In the data rows, 128 means zero.
Each row below has a hidden score, from 0 to 40, with 20 about the middle. What is it? The score is a weighted sum of the row's numbers plus the product of two more (or one squared), each taken from its middle value.
[152 180 148 123 116 124 154 177 141 119 111 109 111 111 109 114 110 107
 110 111 112 113 116 117]: 34
[122 116 115 117 116 131 155 173 154 126 116 120 115 109 110 120 151 167
 143 119 111 116 114 120]: 15
[211 217 154 121 114 115 116 112 113 113 112 113 108 111 109 110 109 110
 110 110 111 113 116 117]: 36
[132 120 156 195 192 176 143 131 111 110 110 124 114 106 106  96 110 106
 103  95 110 116 105 133]: 20
[180 170 172 160 133 127 120 124 110 112 110 120 112 109 110 111 133 148
 158 153 153 141 120 135]: 20
[128 108 114 118 110 117 114 125 110 112 111 120 110 108 109 106 126 131
 145 154 169 170 154 162]: 15
[128 116 111 113 112 115 114 121 115 111 125 135 148 155 157 156 170 163
 152 130 123 119 112 128]: 20
[130 154 153 149 150 134 123 108 119 126 140 148 162 155 134 130 112 111
 116 125 113 115 121 108]: 15
[113 126 120 109 120 118 114 104 117 116 112 108 124 151 186 218 205 179
 149 135 114 115 127 105]: 38
[131 106 112 120 110 114 116 125 109 113 113 130 138 160 174 153 162 156
 142 122 119 117 106 134]: 17
[134 140 166 185 175 153 131 123 115 113 117 124 138 153 157 141 128 115
 110 110 115 113 115 121]: 18
[121 120 120 130 140 129 121 120 132 143 127 117 111 113 110 116 108 108
 110 114 116 117 116 117]: 22
[116 122 117 113 134 163 169 130 120 114 112 106 110 111 111 116 105 111
 110 117 113 113 120 113]: 21
[123 115 117 113 114 117 119 136 163 186 182 153 130 118 116 125 135 154
 169 160 146 131 120 117]: 22
[116 126 116 110 120 115 122 128 152 161 166 164 169 153 130 126 109 111
 114 121 116 113 123 111]: 17
[122 117 115 111 114 116 116 116 115 115 122 144 159 152 138 120 111 110
 110 119 141 172 177 151]: 18
[119 123 124 136 147 131 118 111 119 119 127 132 133 128 114 116 109 112
 111 117 113 114 121 113]: 23
[123 131 178 204 151 123 116 118 110 114 114 112 112 109 110 111 108 110
 111 111 114 116 116 119]: 7
[159 171 154 128 113 113 114 126 113 112 109 118 114 111 107 103 110 107
 107 103 112 117 109 127]: 23
[137 171 169 131 121 116 115 116 115 115 123 163 177 135 113 110 110 108
 111 110 111 114 118 118]: 7
[126 112 113 114 113 117 114 120 112 113 112 112 111 115 133 152 188 191
 178 149 132 121 112 125]: 20
[113 145 141 129 128 125 137 127 131 120 116 103 109 115 117 129 107 113
 121 125 112 110 128  99]: 23
[127 111 112 115 113 115 114 118 115 119 129 142 147 146 137 121 122 117
 121 129 146 152 145 150]: 18
[120 124 120 130 147 138 121 106 115 114 116 117 135 138 121 121 107 109
 110 119 114 113 120 112]: 19
[139 103 125 169 158 136 117 132 107 110 113 129 115 105 104  85 112 102
  99 106 169 173 114 147]: 20
[118 121 116 111 120 118 114 110 117 118 113 108 108 113 113 120 112 117
 136 150 161 167 178 157]: 20
[139 100 111 123 107 113 114 134 109 107 115 144 146 150 151 115 123 109
 114 124 164 167 126 151]: 23
[119 146 164 166 142 120 118 108 115 116 115 105 109 113 113 121 110 110
 113 120 112 109 120 111]: 18
[118 118 115 114 115 116 115 117 125 137 155 162 151 136 129 142 159 153
 135 121 115 114 119 116]: 20
[123 121 142 180 215 211 169 136 119 115 112 114 111 112 109 108 108 108
 109 110 110 114 114 120]: 18
[116 125 116 111 118 116 115 106 117 115 111 109 111 114 114 126 119 137
 162 191 192 185 178 141]: 21
[123 114 116 118 124 147 173 180 151 122 114 119 116 113 119 119 139 137
 136 117 118 115 109 129]: 20
[166 180 166 151 138 126 118 110 119 114 110 109 110 117 121 139 145 157
 163 156 135 125 126 109]: 17
[123 118 118 125 142 169 175 152 127 117 113 113 113 115 120 131 141 142
 131 121 116 115 119 118]: 14
[122 118 117 127 138 131 120 119 123 139 141 124 111 111 109 109 107 105
 110 107 112 115 116 117]: 25
[128 112 114 115 108 115 114 124 113 115 123 147 163 158 141 116 123 133
 157 166 165 143 119 131]: 14
[187 174 171 179 134 115 118 115 114 113 112 112 113 113 109 109 109 109
 108 114 112 113 113 123]: 14
[148 139 170 164 116 114 115 134 109 110 111 131 115 106 106  84 109 101
  98  86 107 114 100 143]: 21
[118 122 116 114 116 117 120 116 128 133 138 137 136 135 124 120 111 115
 121 134 144 148 158 146]: 20
[123 117 115 115 112 118 115 115 109 113 113 112 111 113 113 117 129 145
 161 174 183 180 167 149]: 19
[122 118 111 113 118 130 153 171 184 186 175 156 128 116 112 108 111 108
 109 105 111 115 117 122]: 20
[127 116 116 115 110 116 114 121 109 113 111 115 113 116 126 136 162 168
 172 152 136 121 115 127]: 21
[123 118 117 115 115 115 117 113 113 114 109 111 118 124 142 150 153 142
 142 154 169 158 143 128]: 19
[121 119 136 184 229 198 146 117 115 115 113 114 111 113 107 108 109 109
 111 112 113 115 114 117]: 22
[126 116 112 117 114 116 118 116 115 113 109 113 112 108 109 110 116 127
 138 153 168 175 165 163]: 22
[117 118 114 114 116 116 113 112 116 113 112 112 123 142 174 190 197 184
 166 142 125 118 118 115]: 21
[130 114 118 135 156 181 193 185 145 125 114 117 110 106 107 103 109 107
 105 104 111 113 109 125]: 20
[129 104 114 120 109 114 115 125 115 121 146 182 197 191 162 118 116 104
 101  97 110 115 107 133]: 18
[116 125 115 111 119 114 121 118 153 184 191 172 181 180 157 136 114 112
 115 124 110 114 121 110]: 8
[112 125 115 114 134 149 147 130 151 162 158 117 115 114 111 123 105 110
 112 120 113 111 121 105]: 17
[181 212 205 165 129 118 111 117 115 111 111 114 113 112 109 108 110 109
 110 106 109 113 113 122]: 24
[125 114 116 115 117 119 132 156 183 187 163 138 117 115 114 120 143 161
 168 156 145 129 117 125]: 21
[118 145 142 137 161 150 126 104 115 114 112 102 109 113 113 123 107 113
 114 125 114 113 124 103]: 22
[115 123 117 113 125 127 133 132 145 142 130 119 115 117 112 120 110 117
 127 147 147 151 159 132]: 18
[126 108 113 116 111 115 115 120 110 110 111 119 118 114 123 129 156 165
 162 147 144 145 147 164]: 21
[118 121 118 112 116 112 115 110 120 128 131 131 140 138 132 128 116 112
 116 127 134 141 153 145]: 18
[116 126 117 110 123 122 137 161 207 207 166 124 114 114 113 124 107 108
 114 124 113 112 123 107]: 20
[128 108 116 120 109 114 118 123 109 115 116 135 141 148 149 138 145 141
 144 142 142 132 117 131]: 16
[122 116 114 114 114 118 123 138 151 161 157 141 129 136 142 141 136 125
 112 107 111 118 114 117]: 25
[120 114 114 116 115 119 130 156 164 147 125 112 112 112 108 108 107 108
 109 111 134 172 181 146]: 30
[118 125 115 114 119 116 118 106 119 119 122 123 140 150 151 151 128 127
 134 150 146 148 156 124]: 21
[134 102 111 123 114 138 150 150 118 117 135 169 149 118 107  92 110 106
 100  94 111 112 102 137]: 27
[122 119 121 127 155 176 169 140 122 112 113 111 114 116 123 135 141 143
 133 120 116 113 118 118]: 19
[136 146 177 154 119 115 114 122 112 112 112 120 113 110 109  98 110 106
 105 100 112 113 108 131]: 21
[119 121 117 114 118 116 116 110 115 113 111 109 111 111 116 124 123 136
 155 169 171 170 170 148]: 21
[119 124 115 113 120 120 127 137 160 166 151 131 136 146 150 143 125 115
 116 117 114 113 120 109]: 25
[120 119 114 114 113 117 114 110 112 116 112 109 112 115 128 154 186 197
 182 152 126 114 119 115]: 21
[144 174 172 165 170 150 135 112 124 116 111  99 109 118 113 132 110 129
 150 179 186 186 193 148]: 11
[129 109 111 120 115 124 148 181 190 185 169 150 125 114 110 101 112 106
 107 100 110 118 108 129]: 22
[115 122 118 113 117 118 116 107 118 111 115 106 109 119 127 149 159 174
 178 175 155 150 148 125]: 22
[135 102 111 120 107 116 116 136 121 131 141 150 127 111 108  94 127 124
 118 104 110 116 101 142]: 22
[133 181 180 140 125 116 114 103 117 115 113 102 110 115 111 128 107 112
 119 125 116 112 125 102]: 22
[123 115 116 117 115 118 117 121 125 146 146 142 143 149 128 110 111 107
 105 109 111 114 113 123]: 17
[114 126 117 109 121 118 116 108 132 142 164 173 183 181 170 172 169 182
 187 180 150 132 135 106]: 7
[115 125 120 126 163 182 192 175 153 127 116 107 113 112 112 122 108 112
 117 124 114 113 123 107]: 23
[126 111 114 116 111 116 122 137 138 152 153 153 135 129 130 130 153 151
 142 123 119 118 113 126]: 19
[121 120 116 113 113 116 116 113 115 112 111 110 115 123 148 172 186 178
 157 139 122 115 115 116]: 19
[127 113 114 115 113 120 135 167 166 140 120 120 113 112 109 105 108 106
 112 138 174 167 130 126]: 25
[176 244 234 162 121 116 112 116 116 111 111 113 112 112 111 113 107 108
 110 110 112 113 118 118]: 20
[138 177 167 131 122 114 117 105 116 116 114 106 110 112 111 119 106 112
 116 122 114 113 120 105]: 25
[120 121 115 111 113 114 114 117 126 130 140 141 144 132 123 119 113 115
 119 132 143 151 157 146]: 17
[125 155 194 176 131 117 114 113 114 113 110 109 110 116 113 114 109 110
 110 116 111 111 116 115]: 15
[151 201 199 190 182 147 120 110 116 112 114 110 112 111 109 117 107 109
 110 112 111 114 120 112]: 20
[133 108 115 120 113 118 121 142 139 143 146 144 127 116 109 105 129 137
 145 143 146 133 120 136]: 21
[186 203 205 171 123 118 117 128 107 111 111 125 116 109 107  94 108 106
 102  93 112 116 105 134]: 18
[150 165 149 134 141 154 170 157 144 124 110 104 110 114 109 119 107 111
 113 121 113 113 121 111]: 23
[134 160 185 188 160 130 116 113 119 128 151 176 183 163 132 120 110 110
 109 115 114 112 120 115]: 6
[126 116 113 117 115 114 114 115 113 112 112 117 114 119 129 147 173 182
 170 141 125 116 115 120]: 24
[117 121 114 114 118 116 117 117 128 149 172 189 209 212 209 194 171 148
 130 121 116 116 119 114]: 19
[126 118 132 152 152 148 130 122 114 115 115 116 112 107 110 103 111 105
 108 105 115 113 111 123]: 22
[124 123 114 112 116 114 115 114 115 115 112 109 109 119 127 141 156 169
 169 157 143 142 153 153]: 24
[117 120 115 116 117 114 117 113 125 139 162 176 197 199 194 190 186 175
 160 139 126 116 122 113]: 1
[120 115 117 128 146 157 167 163 141 120 112 113 110 112 112 112 108 107
 109 112 113 114 117 121]: 24
[158 155 151 163 177 156 129 116 117 114 113 109 114 111 111 115 109 109
 112 113 116 113 117 116]: 28
[113 128 117 110 119 117 116 102 116 113 114 117 140 167 184 196 169 154
 138 135 114 115 122 105]: 30
[115 125 114 112 123 126 138 140 160 151 139 123 132 150 167 167 136 125
 116 121 115 117 122 108]: 36
[119 123 116 113 120 133 163 165 150 126 114 109 111 111 119 145 165 154
 123 118 113 113 118 114]: 19
[121 116 114 118 130 167 192 179 146 145 169 160 135 115 109 109 110 110
 108 107 113 114 116 119]: 18
[120 118 114 113 124 126 144 147 148 128 117 111 112 116 121 138 137 125
 116 118 111 114 116 115]: 26
[126 114 114 116 113 112 115 122 110 111 113 119 114 114 118 120 138 146
 156 152 162 155 140 147]: 24
[124 115 114 119 112 115 113 117 114 113 112 120 121 124 140 157 183 175
 155 130 120 116 109 123]: 18
[127 113 114 116 115 114 118 118 110 115 110 115 119 125 149 167 190 187
 160 135 123 116 113 126]: 16
[133 104 112 119 109 113 117 128 116 130 164 221 234 200 160 113 111 102
 102  99 111 114 106 136]: 12
[117 125 112 111 116 118 115 108 114 116 111 110 115 131 160 190 191 175
 150 132 117 116 121 109]: 21
[124 115 116 115 115 114 113 115 114 116 124 139 153 162 161 157 158 151
 139 130 118 115 115 121]: 18
[118 126 115 111 121 115 117 110 122 123 139 152 158 140 123 119 109 110
 113 119 124 155 192 164]: 18
[137 145 135 128 132 121 116 107 117 114 113 104 110 116 115 134 132 151
 167 168 151 134 131 112]: 24
[127 111 110 118 114 116 117 121 112 110 113 119 114 111 117 121 140 148
 140 127 135 158 171 185]: 20
[114 127 119 113 132 139 148 136 151 140 125 104 114 130 146 172 157 152
 140 138 116 116 128 104]: 24
[124 117 112 114 117 115 116 111 117 111 112 112 113 116 119 130 149 173
 202 219 228 223 211 190]: 25
[124 134 135 143 148 143 133 118 118 119 114 107 111 114 118 130 135 148
 150 145 131 120 123 111]: 17
[120 120 116 115 123 139 167 184 194 189 163 128 116 113 114 115 108 108
 112 116 116 114 119 113]: 19
[118 118 115 110 117 115 115 111 112 113 112 115 128 151 171 179 160 146
 143 150 144 141 138 121]: 30
[123 119 124 143 153 155 145 146 152 166 159 138 121 112 107 108 111 109
 105 108 111 114 111 123]: 16
[124 122 138 173 186 187 173 140 119 114 111 116 111 112 110 109 108 111
 109 111 115 115 116 124]: 14
[124 114 114 114 112 117 116 118 113 116 110 114 113 109 111 114 129 151
 189 222 244 233 200 171]: 17
[113 124 116 109 119 115 116 110 144 175 194 188 194 183 153 135 110 112
 119 126 115 114 122 107]: 10
[128 110 117 115 111 116 111 125 110 112 117 120 113 108 112 108 133 144
 162 170 177 173 165 178]: 8
[124 117 114 115 114 118 116 119 113 112 110 114 111 110 112 110 115 119
 130 136 145 149 148 156]: 21
[139 200 221 175 134 117 113 111 118 116 113 109 111 113 111 116 107 109
 111 115 114 114 119 111]: 15
[118 120 114 110 115 114 116 110 114 114 111 107 112 120 131 156 181 198
 199 176 143 127 121 114]: 27
[129 121 130 144 159 159 156 148 129 118 114 115 117 122 136 137 151 145
 130 120 116 114 113 128]: 18
[120 121 116 112 117 116 119 127 155 165 148 120 114 111 116 127 146 162
 153 130 115 112 119 114]: 18
[126 115 115 115 114 116 120 129 137 145 145 140 128 121 118 122 134 147
 148 143 133 122 119 121]: 23
[121 119 112 113 114 114 116 113 114 114 113 112 120 136 160 167 164 154
 144 145 142 136 132 125]: 22
[131 108 109 116 111 113 115 125 113 111 118 147 161 167 162 140 152 143
 130 110 116 118 108 131]: 18
[128 108 111 122 111 120 131 156 162 160 148 145 149 146 137 119 116 107
 105 102 111 112 109 130]: 18
[115 125 116 109 118 118 114 104 119 113 112 102 111 115 114 124 114 126
 147 172 185 190 193 156]: 19
[113 132 128 128 147 148 142 124 129 118 116 104 109 112 112 125 110 121
 138 158 153 149 154 120]: 20
[130 106 112 119 109 113 115 127 110 109 111 126 120 129 154 167 197 189
 160 123 122 117 106 137]: 19
[125 116 117 115 128 168 206 211 166 127 117 115 114 110 108 108 108 106
 105 107 112 115 113 120]: 30
[121 117 116 116 119 130 158 195 235 248 221 173 134 116 111 111 111 107
 114 113 111 112 116 117]: 14
[125 116 116 115 114 114 114 120 111 114 109 114 116 124 137 142 157 159
 162 154 144 133 121 126]: 17
[109 130 118 107 123 118 118  99 119 117 116 101 126 152 159 162 124 120
 117 133 132 155 195 156]: 31
[119 148 152 152 162 139 129 111 135 150 166 151 146 131 119 128 107 111
 119 128 114 114 129 104]: 19
[135 152 154 148 137 125 116 115 128 143 159 159 147 125 117 115 108 110
 110 114 111 112 118 112]: 19
[119 121 119 113 115 116 115 111 117 122 138 139 135 120 115 124 131 139
 128 119 111 116 118 113]: 24
[132 114 142 178 177 149 122 128 110 110 111 123 113 108 107  99 108 104
 101  98 109 111 104 135]: 14
[125 115 112 115 111 119 138 167 160 133 117 117 115 111 109 106 110 105
 108 106 126 165 182 156]: 35
[117 121 127 138 132 117 117 112 128 143 135 117 112 114 108 116 106 111
 111 117 116 113 114 117]: 23
[122 122 117 114 117 114 115 114 112 113 121 138 175 189 168 140 120 123
 137 162 176 171 159 138]: 13
[141 178 182 171 155 132 117 106 115 116 121 124 151 162 151 139 113 113
 113 122 116 110 126 110]: 11
[120 128 143 169 155 128 118 111 116 120 143 175 171 138 114 116 108 112
 112 115 115 113 119 114]: 17
[125 118 146 182 177 143 118 120 110 112 114 117 111 112 107 104 109 109
 106 107 112 112 111 124]: 17
[114 123 118 114 118 116 117 106 116 115 122 128 158 172 165 163 150 148
 146 136 121 112 122 108]: 13
[129 111 115 119 114 124 133 150 141 143 136 134 119 113 113 105 123 129
 140 137 141 134 115 132]: 20
[145 161 152 137 131 132 150 160 169 148 125 110 110 112 115 119 106 109
 111 115 114 113 121 114]: 26
[119 149 137 119 119 118 121 130 143 131 115 105 110 116 111 123 108 113
 113 121 112 114 125 106]: 19
[122 115 114 117 115 115 114 114 113 114 113 111 112 116 132 155 188 190
 170 145 125 118 119 119]: 19
[112 129 112 114 122 116 117 111 138 154 162 152 151 154 155 152 126 115
 118 126 115 112 125 109]: 20
[149 161 186 194 163 134 119 121 115 113 112 120 115 109 107  99 108 106
 102  98 110 114 107 132]: 19
[117 125 115 111 117 120 122 125 161 186 194 169 140 125 114 118 106 111
 114 118 113 114 119 109]: 23
[114 127 121 110 124 132 154 172 191 169 144 128 153 174 162 146 112 114
 115 126 117 113 123 105]: 37
[134 158 203 218 171 132 119 119 110 111 113 115 114 112 110 108 111 108
 108 109 109 114 112 120]: 10
[118 119 117 114 117 122 140 149 150 132 122 126 149 165 139 124 108 108
 110 115 114 114 118 115]: 22
[122 116 114 114 115 116 118 134 153 176 183 167 145 125 121 125 134 144
 150 144 135 123 120 121]: 20
[124 111 116 130 144 164 178 181 177 170 155 136 118 113 108 103 110 105
 108 106 112 113 112 124]: 18
[119 119 114 119 134 167 193 178 156 158 167 152 126 116 109 114 106 109
 112 112 113 115 118 113]: 12
[124 117 114 117 113 113 115 120 112 111 110 116 111 114 122 134 155 175
 183 167 149 129 119 125]: 31
[124 112 115 119 126 149 151 136 118 113 111 118 113 126 140 132 123 112
 108 108 114 113 109 126]: 25
[120 118 120 133 152 138 121 113 118 122 147 163 138 117 112 111 107 108
 110 115 112 114 119 119]: 32
[127 108 113 117 112 122 133 163 174 183 171 151 126 115 115 112 136 139
 144 131 128 125 111 133]: 16
[139 175 170 152 173 168 131 117 115 113 113 111 111 112 115 113 111 107
 110 114 112 112 118 114]: 15
[121 118 113 111 115 114 116 113 118 112 111 107 110 112 114 119 121 135
 153 177 182 183 177 153]: 19
[149 159 168 170 162 148 131 124 114 113 114 113 111 110 113 121 130 147
 172 180 185 172 154 137]: 14
[138 179 177 135 119 117 116 113 115 110 111 111 110 112 109 115 110 111
 111 111 115 115 118 117]: 25
[123 115 114 113 112 117 116 115 115 123 138 163 189 217 228 213 200 172
 146 126 119 119 116 126]: 24
[123 121 128 150 178 192 187 169 148 136 117 114 116 114 108 111 108 108
 110 114 111 114 118 123]: 12
[122 117 116 119 137 173 202 197 174 138 117 112 111 111 111 114 108 109
 111 115 114 110 115 120]: 21
[118 124 144 169 158 131 113 112 115 113 110 109 111 110 111 116 107 126
 165 177 135 114 118 117]: 16
[134 127 167 203 193 170 139 133 111 110 112 121 112 109 107  98 110 106
 102  98 108 115 107 133]: 15
[123 115 114 112 116 117 115 116 115 115 112 112 109 111 112 111 113 121
 136 164 183 195 184 166]: 14
[126 114 113 112 113 116 117 126 140 174 201 211 199 169 133 111 111 106
 105 108 112 113 111 127]: 17
[123 115 116 117 134 158 179 169 142 125 114 113 112 114 115 125 134 143
 144 132 122 117 113 116]: 18
[132 107 113 118 109 116 116 125 112 113 121 148 166 177 181 156 163 164
 171 163 153 134 112 133]: 12
[123 115 117 113 119 139 174 192 185 152 126 117 110 110 111 109 112 112
 116 123 140 160 175 180]: 21
[120 116 114 119 132 145 139 120 119 129 152 147 123 115 113 109 107 110
 110 113 112 115 117 121]: 34
[121 118 119 138 175 187 168 136 121 116 112 109 114 116 120 133 146 148
 140 130 120 115 112 118]: 19
[123 117 116 117 124 134 150 161 167 165 168 170 178 179 161 134 118 112
 110 111 112 112 112 122]: 18
[122 116 112 115 115 114 115 117 112 114 113 115 121 137 152 161 159 145
 132 122 125 131 152 156]: 22
[125 117 117 116 113 118 121 128 132 136 141 140 133 120 114 111 114 114
 115 130 142 151 152 147]: 16
[131 108 111 120 112 121 150 195 185 151 124 124 110 110 110 109 138 149
 144 127 125 119 109 131]: 19
[120 120 117 117 118 114 114 112 114 114 110 111 110 113 114 121 129 149
 174 188 181 162 145 128]: 28
